-7.826; -8.028; 7.755; -7.854; -7.313
-7.511; -7.734; 7.408; -8.103; -8.056
-7.351; -7.613; 7.733; -7.892; -7.587
->
-7.313; -8.103; 7.733

-3.730; -5.924
-1.090; -8.003
->
-5.924; -1.090

3.417; -6.081; 3.359; 6.131; -8.456
-7.103; -6.433; 4.914; 8.412; -6.833
0.665; 3.428; 4.622; 5.432; 0.169
->
-8.456; 8.412; 4.622

6.819; -6.486
4.646; 3.860
-6.330; 6.351
-1.170; 1.376
-0.434; -4.246
->
-6.486; 4.646

-7.585; -0.302; -6.077
0.481; 3.051; 1.195
->
-6.077; 3.051

-0.195; -7.436; 0.776
-1.062; 5.907; 1.218
3.769; -0.589; -0.184
-0.484; -1.083; -0.782
->
0.776; 5.907; 3.769

6.421; -3.407; 6.864
-6.482; 6.493; -7.020
->
6.864; 6.493

-5.794; -6.083; 5.879; -6.199; -6.013
-5.975; -6.192; 5.964; -5.920; -6.123
-5.465; -4.766; 5.351; -6.072; -5.873
6.055; 5.466; -5.733; 5.875; 5.815
-0.507; 0.459; 5.969; -5.565; -5.936
->
-6.013; -5.920; 5.351; 5.466; -0.507
